Named moves, each a turn or a mirror, and the order they were made in; the first pair answered:
move z6:
[  9  16  10  -4 -17  -7  10  -2  -9] => [ -3   9 -11  10  -7  -9  10 -22   8]
[ 15 -13   4  14  -8   2   0  -5  14] => [ 16 -11   9   9 -10   0   4  -3   8]
[-20   2  -9   5  15  -5  -2  -3  -1] => [-12   7  12  -3   8  -6   1  19 -17]
move z364:
[ 19  -4   9  34 -12  -2  22   7   6] => [-30   9 -22  16  -4 -13  11   9 -11]
[ 47 -21  24 -15 -22  25   0 -24  -4] => [-38   2 -24 -43  -1   5 -20 -15 -32]
[ -4  -4  14  -1 -10  11   8 -12   0] => [-16  -2   6  -5  -5   7   5 -10  -5]
move z346:
[  0  -9  18  21   8  12   4  35 -20] => [  3 -22  -2  39  16  12   3   2  12]
[ 12   2   9  13  -2   1   6 -13  17] => [ 15   5  20  -3 -12   3   2  -6   8]
[ -5   8 -17  14   3  -4   5  15  12] => [  3   1 -15   4  -3   5  -3 -13  24]
[ -9 -11 -38  23  16   3   0 -29  40] => [ 12  -4   4 -41 -18  26 -24 -39  16]
move z508:
[ -5 -12  -6  -7   5  -3 -10 -10  15] => [  9 -14   3   7   7  -4  -2   1  16]
[35 -5 12 39 16 -5 25 29  9] => [ 14  16  33 -33 -10   1  -4  32 -31]
[ -1  -3   7  12   4 -12  13  55 -24] => [-34   3  -3 -29  -1  -5 -12  34 -34]
[-14   4   1  -4  -4   8  15 -11 -19] => [-14   3  -7   7  -2   7  15 -15 -11]
Now pairs of rows:
Each pair is two moves apart.
[ 26 -11  -8  49  14 -23  30  16   4] => [ 52 -11  35  -8 -19   2  10 -11  -6] : z346 then z508
[-35   6 -25   8  18  -8   8   6  -5] => [12 -9 -5 33 14  0 19 -1 16] : z346 then z508
[-20   5 -12  -8   9  -6  -3   9 -15] => [ 19 -10   1  20   9  -4  11   2   7] : z508 then z364
[ 22  -3  13  10  24 -12  21   0  24] => [  2  -1  -4  -4  22 -10  12 -28  33] : z508 then z6
[-36   4  -9   6  -1 -18  -3   5 -24] => [ 15 -12  10  37  -5  -9  13   2   0] : z508 then z364
[  0   7 -24   9   3 -20   3  47  -8] => [-22   9 -38  -8   5 -16 -10  27  -8] : z508 then z508
[ 26  10  39  -8 -17  -1  12  41 -29] => [-43   1 -47  13  22 -14  -4 -18  11] : z364 then z6
[ 11  -5  19 -49 -19  11 -13   0 -12] => [ 24  -6  21   2  -3 -10  17  46 -14] : z346 then z364
[-25  -3 -33  16  18   3   0 -24  -3] => [ 13  -8   4 -10  -6  23 -11 -44  -3] : z346 then z364
[  6   7  11 -16 -28  -8  -6 -17  -5] => [-12   7 -21  13  -8 -18   1 -14   7] : z346 then z6
[-21   3 -16  20  23   0  10 -10  14] => [ 15  -5  21  -6  -3  22   1 -28  17] : z364 then z346
[ 16 -10   1  23  11  -2   5   0  20] => [ -1  -1   0  15  14 -11  10  29   2] : z364 then z508
[ -5  17   2 -36  12  28 -22  13 -13] => [-17  17 -14 -29  21  25 -22   7  -5] : z6 then z346
[  8   4  20  -6  -8 -10  12  28 -18] => [  2  -9  -2 -18  -7   4  -8 -35  12] : z6 then z346
[-35   6 -26   4  22  -4  -4  14   5] => [25  0 28  6 -2  8 10 32  0] : z6 then z364
[ 14  33  20  -3  -5 -10   1  11  -5] => [ 26  26  13  20   1 -10   6   5  15] : z6 then z508
[  2 -10 -26  45  22 -17  26  10  18] => [ 26  -2  31 -41 -24  15  -6  -9 -12] : z346 then z346
[ -1   3   1  19   8 -13  16  29  -9] => [-10  -5 -24  21  11  -9   3  -9  17] : z346 then z364
[27  5 26 12 -2  4 14 -4  1] => [ 21   3  24  -3  -6   8   4 -17   4] : z6 then z346
[-30   4   9 -36 -21  -4  -1  19 -19] => [-40  -9 -18 -30 -10   2 -12 -24   9] : z508 then z346
[ -6 -22  -9   7  16   4  -1 -27  27] => [  2 -11  16  14  10 -11  21  32  -6] : z6 then z346
[ 23   3  18  -7 -21   8   0   5  -3] => [ 30  -5   8  13 -14   8   5  -1  11] : z6 then z508
[-31   3 -27   2  13 -13  -1 -14   8] => [ -9  11  14 -34 -15   3 -10  -4 -12] : z346 then z6
[-27  13 -12  -2   2  -7  -7   3 -10] => [-1  0 -8 28 10 -6  6  5  7] : z346 then z508
[-46   5  -5  -9   7 -17   0  34 -31] => [ -6  -3  30 -47 -21  14 -20  -5 -21] : z364 then z508
[-17  -1 -22   0  32 -16  12 -15 -11] => [  9   4  19 -33   7  -4   6  -7 -28] : z346 then z6
[ 34  -7  29   3 -13  11   0  -1  11] => [22 -1 15 31  4 -3 14 20 10] : z346 then z346
[ 10  -3  17  -2 -24  -8 -10  13 -17] => [-20  -5 -23   8  -7 -11 -16 -13   1] : z364 then z6
[-34  13  -9  -3   2 -14   2   1   2] => [ -5   1  -5   7  -1  -7   4 -27  27] : z508 then z346
[ -9  11  -4   5  10  -8  10  33 -15] => [30  3 19  6 -3  6 11 18 -1] : z508 then z364
[13 -5  4 31  5 -3  8 14  6] => [27 -3 19 13 -6  7  0  2  9] : z346 then z6
[12 -3 20  0 -8  4 11 21  5] => [-17   3  -9   5   3  -5   8  25   2] : z346 then z364
[ 24 -13   1 -15  -1  15  -9 -45  11] => [  3   7  18 -43 -11   4  -6   7 -33] : z346 then z364
[ -9   8  14 -12  -5   0   4  20 -18] => [-17  -2 -15  19  13  -3   9   1   8] : z508 then z508
[18  6 33  6 -5  2 12 29 -8] => [ 22  -9  10  25   8   9   8 -14  25] : z346 then z346
[-14   8  -7 -16 -11  10  -9 -20  10] => [ 11  -1   5   6 -11  10   1 -20  23] : z364 then z508
[ 17 -15  -6  16   1   2   8  -6  17] => [-22   1 -17  -8   2 -10  -3  16 -15] : z6 then z364
[ 27 -21  -2  20  12   5  22 -19  25] => [ 28 -19   9 -10  -4  15  12 -36  19] : z346 then z6
[ 10   7  16 -16  -6   5  12  15 -21] => [ 24  -4  12 -13 -10  15   5 -18   3] : z508 then z364
[ 20  12  38 -31 -30  13  -7  19 -28] => [ -5  11  10 -48 -25  18 -27 -31 -10] : z6 then z346
[ 20   9  18 -19 -18  19  -8   9 -14] => [  8   2 -22  33  11   6   9   6  16] : z346 then z346
[ -1 -15 -20  37 -11   3  12  12   7] => [-23 -11 -31   3 -14   9  -6 -18   5] : z346 then z364
[ 13 -27  18  15 -11   3  -3  -4   5] => [-21 -12   9 -18 -10  -1 -13  -4 -15] : z508 then z364
[15 -1  1 22 11 -9  8  7 11] => [ -8  10  -1 -24  -1  -1 -16  -8  -7] : z508 then z508
[-39   2 -19 -24  -2  -5 -16  -4 -15] => [ 31  -8  31  -3 -17   1   7  29 -14] : z364 then z346
[-26  11  -7  -7 -22  -4  -5  -8   2] => [ -3  10  14   5 -25  -6   8  20  -4] : z508 then z6
[  7  -1   7 -26 -14   8  -1  -9  -7] => [-17  -3 -28   7   8  -6   8  -3   3] : z346 then z6
[ 48 -16  28   3 -11  16  -4 -24  19] => [ 23  -3  20  36   4 -13  21  45  -7] : z346 then z346
[ 18 -18   6   8  -2  12  -2   1   1] => [ -7 -14 -16  13   9  -1  -1   7  -3] : z364 then z508
[-15   4  -6 -28  10  14 -16 -40   9] => [ 23  -9   7   8  10  16  -1 -34  29] : z364 then z508
[-23  11 -10 -27   4  -4 -13  -9 -14] => [17  1  8 25  8 -7 17 24  0] : z508 then z508
[  8  -7   6   1  -3   4  -6 -15   5] => [ 1 -7 -5 17  7 -2 -1 -5  6] : z364 then z508
[ 10  -6  -1  33  -3 -27  11   5  31] => [-33   2 -18 -15  -8 -25 -12 -20  17] : z346 then z364
[  0 -14 -16  42  28 -18  15  -1  10] => [-24 -10 -22  -8  13  -7 -14 -42   6] : z346 then z364
[-10   4   5 -30  -9   1 -13   5  -4] => [ 14 -12  -2   6  -1   6  -5 -13  26] : z508 then z364
[ 24  -6  20  12 -13  -1   0   0  24] => [  4  -3   4  -2  -9   2 -13 -23  30] : z508 then z6
[-18   6 -17 -39   1   4 -25 -26  -9] => [-35   7 -35  -8  17 -18  -8  10 -12] : z346 then z346
[ -2   2   7  27  11  -8  16  43 -13] => [ 25   1  37  -4 -10   8   5  29 -18] : z508 then z364
[-15  -3   5 -31 -13  13 -18 -24   4] => [ 25 -16  20  22  -2   7  14   6  16] : z508 then z508
[ 30  -5  29  -5 -11   9   3  -5   6] => [-11   9  13 -34 -10   2  -8  -2 -16] : z346 then z508
[  2 -24 -25  39  34   4  -4 -21   2] => [ -8   1   5  -3  14  -3  -3  36 -52] : z6 then z364
[ 32   0  40  -4 -31   1   5 -12   4] => [-23  19  16 -36 -29  -9 -13  -6 -25] : z346 then z508
[ 33   1  42 -18 -22  23   4  12 -10] => [  7   2  11 -37 -18  27 -17 -35   1] : z508 then z364
[-22   5 -28 -12  -6  21  -1  26   2] => [ 14  -6 -16  14 -10  24  16  25  21] : z508 then z364
[-53  11 -50   6  14 -12 -10  22 -12] => [-11  14  -3  15  -1 -14   8  69 -31] : z508 then z508
[ 18  -5  13 -10 -18  -6  -1   9   2] => [ -4   3  -4   3  -8 -18   3  22  -5] : z346 then z364
[  3 -12 -15  21  14  -2   4  -5  20] => [ 11   1  14  -1  -1  -5   3  29 -12] : z364 then z6
[-16 -10 -18  10  27 -17  -2   6  -7] => [  9 -22 -10   2  15  -1 -11 -29  12] : z346 then z364
[  7   7   0  22  -3 -14  -1  15   7] => [-14  12 -12 -11 -10 -12 -19   0  -2] : z508 then z508
[ -8  14 -13  26  -1  -8  29  30 -17] => [  3  -2 -28  21  -2  11  14 -40  20] : z6 then z346
[-21 -19 -29  21  25 -13   0 -19  11] => [-34  -2  -5 -35   7 -11 -19  -4 -30] : z6 then z508
[ 10  -7  -5  -2 -23  18 -16 -52  25] => [  7  15  29   3 -26  -6  11  45 -33] : z6 then z346
[-10  -4 -18   3   0  10  -4 -22  13] => [-23   0 -21  12   9  -3   1   5   5] : z508 then z364
[-10  10 -18   7   0 -21  11  36   1] => [ 13  -1 -17  26  -2 -13  15  14  24] : z364 then z6
[-41  -3 -18 -25  -4 -13 -12  -6  -3] => [ -1  -3  18   2 -12 -17  15  43 -16] : z508 then z6
[ -7  -4  -8 -22  -3   0  -9  -3 -15] => [ 11 -16 -12   8   6  -1   3 -12   9] : z508 then z364
[ 21   1 -10 -28  -1  35 -28 -58  16] => [-12  30   4 -57  -4  18 -26  11 -41] : z364 then z346
[ 14  -2  27  24   1  20  19 -31  32] => [-16   9  29 -26  -9  27  -4 -40   7] : z346 then z508
[ 26  -8  25  -3 -18  17  15  -8   2] => [-15  -3   2 -32 -14  12  -5 -23 -10] : z508 then z364
[-19  35   1  13   6  -1   5  37  -6] => [-28  27 -26  21  16   3  -4  -3  21] : z508 then z346
[-13  22  13 -11  -3 -27   3  33 -29] => [ 34  -5   5  31   6 -10  15 -19  28] : z6 then z364
[-17   9   2  12  -1  -5   6  37 -22] => [-33   4 -33  17  11  -2  -4  -9   4] : z508 then z346
[ 19   1  35 -37 -23   7  -2 -26  -8] => [-24  -5 -32   7  14 -10   2 -45  21] : z364 then z508
[ 21  -5  11 -13 -10  13  -9 -28  11] => [-26  11  -5 -27  -1  -6 -12   2 -16] : z364 then z346
[-18   5   4 -32  -8   1 -11  -3 -16] => [  6 -13  -3  -8  -4   8  -4 -36  20] : z364 then z6
[ 30 -11  11  11 -12  11   1  -6  13] => [23 -4 15 15 -6 -1  6 29  1] : z346 then z346
[-52  26 -44   4  28 -15   3   9 -22] => [ 39  -7  -7  22   8  21   5 -51  34] : z346 then z364
[-11  -5 -10  17   9 -14 -12 -34  14] => [-26   6  -7  16  14 -28  -6   2  -8] : z508 then z364
[ 21 -24  24  19   6  -2  11   4   9] => [-29  -7   2  -6  11 -16   4  21 -20] : z364 then z6
[  6   6   9  -5   4  -6   6  37 -29] => [  0 -10 -19 -13   7  15 -16 -38  10] : z6 then z346
